[[ -8  47]
 [-18  20]]
=>
[[ 47  -8]
 [ 20 -18]]

[[20 51]
 [14 37]
 [11 55]]
=>
[[51 20]
 [37 14]
 [55 11]]

[[-11  49]
 [-11  50]
 [-10  45]
 [ -4  18]
 [ -7  20]
 [-11  50]
 [ -9  30]
 [ -3  18]]
=>
[[ 49 -11]
 [ 50 -11]
 [ 45 -10]
 [ 18  -4]
 [ 20  -7]
 [ 50 -11]
 [ 30  -9]
 [ 18  -3]]

[[-19  15]
 [-10  20]
 [  1   6]
 [-31  51]
 [ 30 -18]]
=>
[[ 15 -19]
 [ 20 -10]
 [  6   1]
 [ 51 -31]
 [-18  30]]

[[ -2   2]
 [ 21 -56]
 [ -1 -11]]
=>
[[  2  -2]
 [-56  21]
 [-11  -1]]

[[-30   8]
 [ 50  29]
 [ -1  14]
 [ 33  40]
 [ 20  44]
 [ 16  -5]]
=>
[[  8 -30]
 [ 29  50]
 [ 14  -1]
 [ 40  33]
 [ 44  20]
 [ -5  16]]

[[-10  20]
 [  3 -55]
 [ 15  -9]
 [ 35  34]
 [ -2 -54]
 [ 26   0]
 [ 37   5]]
=>
[[ 20 -10]
 [-55   3]
 [ -9  15]
 [ 34  35]
 [-54  -2]
 [  0  26]
 [  5  37]]

[[ -7  -4]
 [  1  20]
 [  5  -2]
 [ -8 -27]
 [ -4 -18]
 [ 32   7]
 [-13  -1]
 [-12  15]
 [-25  17]
 [ 19  13]
 [ -2  -7]
 [ -2  47]]
=>
[[ -4  -7]
 [ 20   1]
 [ -2   5]
 [-27  -8]
 [-18  -4]
 [  7  32]
 [ -1 -13]
 [ 15 -12]
 [ 17 -25]
 [ 13  19]
 [ -7  -2]
 [ 47  -2]]
---
[[-40 -38   7  20   3  30  11 -25   5   8]
 [  0   9   5  14   3   6  30  17  10  -3]
 [ 25  27  -2 -10   5  -5  13  19   8  -4]
 [  9  -4 -10  -1  -4   9 -52  -7 -16  -6]
 [-15 -20   9   2  13   3   4 -22   0  -3]]
=>
[[  8  -3  -4  -6  -3]
 [  5  10   8 -16   0]
 [-25  17  19  -7 -22]
 [ 11  30  13 -52   4]
 [ 30   6  -5   9   3]
 [  3   3   5  -4  13]
 [ 20  14 -10  -1   2]
 [  7   5  -2 -10   9]
 [-38   9  27  -4 -20]
 [-40   0  25   9 -15]]

[[-27  51  -7]
 [  0  48 -25]
 [ 12  41 -30]
 [-13  52 -17]
 [-24  21   7]
 [-18  25   1]
 [ 15 -22   0]
 [-12  27  -5]
 [ 23  31 -33]]
=>
[[ -7 -25 -30 -17   7   1   0  -5 -33]
 [ 51  48  41  52  21  25 -22  27  31]
 [-27   0  12 -13 -24 -18  15 -12  23]]

[[  6  36]
 [  3  17]
 [  3  19]
 [  6  36]
 [  0   0]
 [  9  52]
 [  6  37]
 [ -6 -34]
 [  4  19]]
=>
[[ 36  17  19  36   0  52  37 -34  19]
 [  6   3   3   6   0   9   6  -6   4]]

[[ 10  25  49 -28 -37 -36 -24 -36 -33 -38  14]
 [-32  -6 -24 -21  21 -16 -23 -15 -18 -14 -32]]
=>
[[ 14 -32]
 [-38 -14]
 [-33 -18]
 [-36 -15]
 [-24 -23]
 [-36 -16]
 [-37  21]
 [-28 -21]
 [ 49 -24]
 [ 25  -6]
 [ 10 -32]]

[[ -5  17   1   6]
 [  9  -6  40  -4]
 [  1 -18  15   4]
 [ -6  13   4   6]
 [ -4   4  12  21]
 [-19  36 -32 -29]]
=>
[[  6  -4   4   6  21 -29]
 [  1  40  15   4  12 -32]
 [ 17  -6 -18  13   4  36]
 [ -5   9   1  -6  -4 -19]]

[[ -6  26  -4]
 [-49 -19   2]
 [-20  -1 -22]
 [-47 -21  -3]
 [ 14 -12  -9]
 [ 20   0   8]
 [  5  -8 -38]
 [-20  33   4]
 [ 45 -13  34]
 [-33 -15 -17]]
=>
[[ -4   2 -22  -3  -9   8 -38   4  34 -17]
 [ 26 -19  -1 -21 -12   0  -8  33 -13 -15]
 [ -6 -49 -20 -47  14  20   5 -20  45 -33]]

[[-47   3]
 [ -3 -52]
 [ 33 -38]
 [-28  47]
 [ 27 -15]
 [-16   7]
 [-42 -14]
 [-34 -36]
 [ -2 -27]
 [ 19  43]]
=>
[[  3 -52 -38  47 -15   7 -14 -36 -27  43]
 [-47  -3  33 -28  27 -16 -42 -34  -2  19]]

[[ 21  13  14  11  12   5  -2  10  36  28  23  13]
 [-11  -6   3  -8   3   4  -7  -5  -7 -10  -7   4]
 [  6  20   1   2  -2  -3  -2   9   4  12  20   0]
 [ 41  36 -17 -16 -15 -19 -16 -21  17  39  37 -17]
 [ -9  -6   8  -7   8   8  -8  -4   0  -7  -5   9]
 [ -2  -2  -3  -1  -3  -3  -1   0  -3  -2  -1  -3]]
=>
[[ 13   4   0 -17   9  -3]
 [ 23  -7  20  37  -5  -1]
 [ 28 -10  12  39  -7  -2]
 [ 36  -7   4  17   0  -3]
 [ 10  -5   9 -21  -4   0]
 [ -2  -7  -2 -16  -8  -1]
 [  5   4  -3 -19   8  -3]
 [ 12   3  -2 -15   8  -3]
 [ 11  -8   2 -16  -7  -1]
 [ 14   3   1 -17   8  -3]
 [ 13  -6  20  36  -6  -2]
 [ 21 -11   6  41  -9  -2]]
